Each path below is one point turned by a fixed rotation once a step. After each direction that follows a path, write how fast that rotation turns it, in degrees a step (0 if it stays still).
Each turn is a multiple of 5 degrees from 10 to 175, or 0.
Each row of a path follows its step; steps can be skipped.
Path 1:
step 0: [ -4   1  15  19   2 -15   1   2   0   8  17  -5  -3 -21   8 -12   9 -10
   4   6 -12  -6  -4  -7  -1  21  15   0  11  -2  14  -1  -5  30 -12  -1
  16   6   2  -4  -1  -3   4   2   4 -16   3  -4 -14   1   9  -7 -20  -1
  -1  -4 -12  -2 -12  -7 -13 -22  13 -13  -4   4  10   3  -5 -18]
step 3: [ -3   4   9  14  -7  -4  -2   7   1 -17   8  10  -9  -8   1  -2  12   5
  -2   6  -6 -10  -2  -5 -16  17  -4  -6  16  11  19 -10  -9   4 -25 -15
  -3  14  13  -2  -6   4   6   0  -3 -16  -8 -27 -22  -9 -18 -11   7   2
 -13  -4 -14  -5  -8   3 -15  16   4  -9  -4  -3  10  -3  -9   4]
step 6: [  9  15  19   5   4   0  -1  10 -11 -14  11  11 -12 -18   8 -19  -1   0
  -8   0 -11   1 -19   7  -9   1   9   5   4  18   8   3   9 -10 -12  11
   8   9 -15  -1  13  -4  -6  11   6 -10  -1 -21  -5   0 -13  -1  -3  13
 -12 -24  -2   3 -10  -3   9   6  -1  10 -10 -16  13  12 -16   5]
step 7: [ -3  -5  -3   8   6 -18   8  -2  -4 -13   1   0 -11  15  36  -1  -5   3
  -7   6   3 -10   7  -6 -15  16  -6 -10  16  19   8   5  -3  14 -24  -7
  10  12   1   1   1  -4   8   2   4 -10  15  -9   8  -7 -11 -11  -6  -2
 -27  -2  15   6 -15   3  -7   3   1  -8  -2 -13   4   2 -10   5]
step 8: [  0  -3 -15   3   7  -9   9  15 -13   0   0   0 -18  -6   5  -7  -1   2
  -7   6 -14 -13 -20  -7  -5   8  12 -10  23  -4  10  -6  12  29  11  -6
   9  -5 -11  -4  -1  13   1 -12   3 -18  -9  -4  12  -1  -3  14   2 -12
 -14   4   7  17   5  14   2  -5  -4 -21   8  -7  -1 -11  12  -7]
step 9: [  2   0  -7  10   8  -8  -3   9  -1   5  31  10 -14 -20  -5 -34   6  -3
 -10   0 -23  -1  -5   0  -7  -2  11   0   1  -8  12   0   0   9   9  -1
  14 -14   2  -5   2 -10  -8   6  -7  -3   0 -22  -3  12 -11   2   0   6
 -12   4 -10  -1  -2 -25   4  -3  12  -7  10 -12  -1  10  -4 -11]
step 12: [  7   7 -18   5 -15  -3  13  24  -6   9   7 -10  -2 -16  -8  -9  10   8
 -19   2 -14 -24 -23  -3 -10  14   9  -1   7  -3   7 -16 -12  13  -5  -9
   3  -5   2   3  -3   5   5   4 -10 -21  -3 -10  -1   4 -17   4  11  10
 -14 -12   1   1   7  -3 -13   4  -7  -1   7   4  19   2   7  -8]
step 15: [  7   1   2  12 -15  -5  19  11 -14 -11  15  -4 -14   9  -8  -4 -28   8
  -3  -9  -7 -13 -22 -17 -13   5  -7  -4   7   3  23  -3   1   2   2   3
   5   3  -5  12  15   6   2  17   0   3   1 -17   3  -3 -26  14   1 -10
  -2 -17   0  -2  -5   0  -1  -3   0   6   2 -11  14  -8 -13   6]
step 21: [  3  13  -5  20  -6 -17   1  15  -8  10   7   3  -4 -16  10  -7  -6  -4
 -14  -4 -10  -9   9  -1 -22  17  -6  -6  -7  -4  -2  -9 -14  16   3  -9
  13   8  15  12   8   3  13  -4   1  -7 -21  -6 -17  21 -24   1   1   1
  -4  10   0   3  14  11   9   8 -10  -8   4   0  -2 -13  -6 -12]
Speeds:
[-1 -2  0  3  3 -1 -1 -4  0  2  3 -1  2  4  1 -2 -5 -5  3  0 -3  1  2 -3
  1  5 -3  1 -1  3  2  1  1  1  2 -2 -4 -2  4  1 -2 -3  2  4 -2  3  4 -4
 -2  4 -5  0  4 -4 -1  3  1 -5  1  0  2  2  0 -3 -1 -2 -3  0 -2  1] : 175
[-1  2 -6  1  0  0  1 -4 -4  0  2  1  2  1 -9 -4 -5  0 -3  1 -1 -4  1  2
  2 -2 -2  0 -2 -3  3 -3  0  1  4  2  2 -3 -3 -2  0  3  3 -1 -2 -1 -3  1
  0  0 -2 -1  2  2  2 -1  4  3  0  0  1  2 -1  1 -1 -4  4 -4 -1  3] : 110
[-3  0 -2 -1  5 -3 -2  0 -2 -1 -2  0  2 -1 -3 -2  1  1  7  1 -1  0 -2 -2
 -1  3  3  0  0  0 -1  3  4 -5  2  1  2  4  1  2 -5  3  0 -1 -1 -4 -2  2
  3 -1  3  7  1 -4  1  0 -1  1  1  3  1  4  2 -1  1 -2 -3  0  6  0] : 120
[ 4 -1  5  1 -1  0  6 -1  2  0  1 -3  7 -2  1 -2 -1 -1 -1  0 -4 -1  1  0
  1 -3 -2 -1 -2  2  0 -3  0 -2 -4  1  4  2 -1  3 -4 -2  0 -2  4  3 -4  0
 -1  3 -2  3  3  0  2  1 -4  0 -1  1  2 -5  6  3  3 -1 -2 -5  1  1] : 65
[ 0 -3  0  1  4  1 -4 -3  2 -3 -2 -4 -3  2 -2 -1 -1  1 -3 -1 -1 -2  0  2
  0  0 -5  1 -2 -6 -2  1  5  5 -1 -2  3  6 -1  1 -4 -5  4 -4  4  0  1  2
 -1  0  1 -2 -4 -1 -3  0 -2 -4 -2  1 -1  2 -4  2 -4  0  1 -1  0 -2] : 110
[ 5 -2 -3 -1  0  0  3  6 -1 -2 -2  3 -2 -1 -2 -1 -2 -7 -1  2 -2 -3 -1 -1
  1 -4  0  3  0 -1 -2  2 -1 -3 -3 -2  5 -2 -3 -2 -3 -2 -3 -3 -3  0  5 -1
  5  2  1  0  0  3 -3  2  5 -4  0  0 -1  2 -1 -4  1 -1 -5  1  0  2] : 20
Path 2:
step 0: [  8   5 -14 -25  -4  -6  13  -1   5   4  18   1  -4   9  10   4  -8   7
 -13  -5   6   3   5  10  -7 -13   3 -21  15  -4  10 -19  -5  -3  10   8
  -3   8  10  -5  -3  17  -5   5   4  -6 -19 -17   0 -16  -1  -8  17   4
 -14 -10  -3  -6  -1 -18   0  20  14 -13   1  13   3   5  -5   3]
step 3: [  9   2  -9  -1  -2   3   0   4  14   0  23  -2   2  -1 -16  19  -2  -3
  -1  -1  -9  -3  -3  -2  -2 -10  15   5  -6   6 -11  -5 -16  -7 -10  15
 -23  -6   0 -15   0  -1   5   4 -20   3   4   6  26  -4  -6   4  15  14
  -6  -4  -6 -24   3   6  -9   7 -11  -3 -14  16 -12   0 -19  10]
step 4: [  8  -7 -13  -7  -6   9  -5   9  -3 -15  -6  -8   8   1   5 -11 -10   2
   9  -8 -10 -10  -2  -5  18  12   7   4 -13   3  -7   3   8  -1 -12  19
   3 -11  10 -11 -14  -9 -19   0  -2 -10  -4   2  -3   1 -21 -10 -13   4
  -1   0 -18 -11 -16 -17   1   3   7 -26   9  13  -3  17  -4 -12]
step 6: [  1  13  18  -4  -5  -2   9 -10 -19   0  -5   2  -9  14   1  20 -10  12
  15  -8  -7  -2   0  -6  11 -13  20   3  14  20  -4  -3   5  10  -6  13
   4  -5  -1 -11  -8  13   9  10  16   0 -13   4   9 -19  -9   7  23 -14
 -18  -1  -2  -1 -12  -6   7   6   6  11   0   0  -1  -3 -16  -4]
step 7: [ -3   8 -14  18   2  13   1   5 -13   8  12   7   0 -12   9  -8   0   3
  12 -11  -4   0  -9  17  10  -3 -24  15  21   9  17 -10  -2 -18  -1  14
   7  -8  -4  -9  -1  -8   0   0  11 -21   1  -6   6   7  -8 -21  -1  -7
 -13 -11   5   0   0  -7 -16   8  -4  -3   6   7  -7   3 -21   3]
step 10: [ -9   4  -5   7  -1  -4   8   7   2  -4  16  -9  -7 -18  11   1  -6   3
  -9  13   1   4  -6   6   2   5  10   8 -10  13  -8  -9  29  -2 -11   3
   6  -4  15 -17 -22   3  20  16 -13   3  -8   4 -12  12  -4 -11  -2   0
   5  -6   7  -3   7 -11 -10  23   7  -8  -9  13 -12   8  -9 -16]
step 12: [ -5  -3 -23 -19  -3   0   6 -16 -12  -3  15  -1   2  17  11   7   6 -12
   0  -3  -5  10  -1   6   8  -1  -3 -10  29   9   8  -5  -6  -6  -1  10
 -12   8 -13 -15  -7  -6 -16  19   7   5  -2  -6   0 -18  -6  -7   3  -5
   4 -13 -10 -13  -1 -20   1   6  -3  -7   0  13  13   9 -17  -3]
step 19: [  8  22 -17  14  -7   9   7  -3   9   3  11  -2  15  -5   4 -19  12  -6
   0 -20   1   2   2  18   4  -7  -4   2  10   3  -1   8   7 -16  14   0
   8 -14  -1   1  -4   1   6  -7 -11 -21  -3   0  10  -1  -1 -16   9  -4
   1  -3   3 -20  12  -1 -13   2   1 -26  -5   1  -8   0 -23   0]
step 21: [ -5   4 -23   7  -9 -11  10  14  -2 -10   8  -6 -12   1 -11  15 -15  23
  -5  -2  -3  -6  13  10 -17   3   1  -4   2  14   6   3  11  -3 -11   8
 -13  -6   4  -1 -18   3  -6  20   0   5   3  -4 -14   9 -12  11  -3  -3
 -14  -2  -3 -20   0   2  -6  27  11 -12  -5  12  -1  -1   1 -10]
Speeds:
[ 0  0  3  1  5 -2 -3  2 -3 -6 -2 -5  0  2 -2 -2  3 -4 -3 -2 -1 -4 -6 -2
  2  1  1  1 -2  0 -2 -2  2 -4  0  0 -1  4 -2  0  4  5  0 -1  0  2 -1 -1
 -1 -3  1  0  1 -4  1 -4 -1 -2 -1 -4 -3 -2 -1 -4 -4  1  3 -1 -3 -3] : 55
[-2  5 -1  2  2  4  2 -2 -1  3 -3 -1  4 -1  4 -3 -1 -1 -1 -4  1 -1  1 -4
 -3  3 -1 -1 -5 -3 -1 -1 -2 -1  0 -3 -1 -2  2 -2  0  1  1  5  4 -3  2  0
 -6  1 -1 -4  0  0  0  0 -1  0  1  5 -3 -4  2  3 -4  2 -3  2 -2 -3] : 125
[-2  1 -1  4  1  4  5 -2  2 -1  1 -3 -2 -5 -1  3  1 -2  3 -1  0  3 -5 -1
 -1 -2 -2  0 -5  1 -4  3 -2 -2 -1  4  4  0  3  1  0  1  5  3  1  0 -2  1
  6 -4  1  1 -1 -3  0 -2  1  5  3  1  2  0 -1 -1  1 -3 -2 -2 -4  1] : 90
[ 0  2  0  0  6  0 -4 -2  0 -2  0 -2 -3  1  4  7  2  5  0 -1  0 -3 -5 -1
 -1 -3 -4 -4  0  3 -1 -2 -2  0  3  3  2 -3  2  4  1 -2 -4 -2 -1 -6 -2 -2
 -2  0 -2 -1 -5  2 -1  0  1 -1 -4  2  2  0  2 -1  0 -1 -1  0  5 -1] : 155
[ 1 -2  1  2  4  1 -3 -5 -6 -3  0  4  3 -1  0 -1  2 -3  3 -4  2  0  4  1
 -1  3  2 -1  5  0  1 -4 -3 -2  3  2  1  6 -1 -2 -1  1 -1  4 -1 -4 -4  2
  1 -1 -2  0  0 -3  1  3  1  3  2  2  0  5 -2  2 -2 -1  0 -2  2  3] : 65
[-4  4 -4  3 -1  0 -2 -3 -3 -4  2  0  0 -1  0 -1 -5  0 -2  4  1 -2  0 -5
 -2 -2  2  0 -2  1  0 -3  5  1  4 -4  2  0  3 -1  1  0 -3  4  4  0  3  3
  2 -2  2  6  0  2 -1  2  0  0  2  0 -1  0  0 -2  6  0  6 -2  2 -1] : 90
[ 1  0 -2 -1  2  1  1  1  5 -5 -3 -1 -3 -2  0  0 -2  2 -3 -2 -1 -1  1  0
  0  3  1 -1 -2 -1  0  0 -1  1  4 -1  2  1 -3 -2 -8  4  2 -2 -3 -2 -4  2
 -3  0  1  1  5  4  2  3 -1  4 -1 -5 -4 -1  5 -1  2 -3 -5 -3  2 -2] : 70
[-2  2  4 -1  0 -6  3 -1  4  0  2 -2 -3  3  1  2  2 -1  1  2  4 -4  4 -2
  3  1 -1  1  2 -6  1 -2 -4  2  4  0 -3  2  3  0  2  0  2  2  0  0 -3  3
  2 -3  4  1 -1 -2 -1  2  1 -3 -4  3  1 -4  2 -2  2  1 -4  2 -2  5] : 125
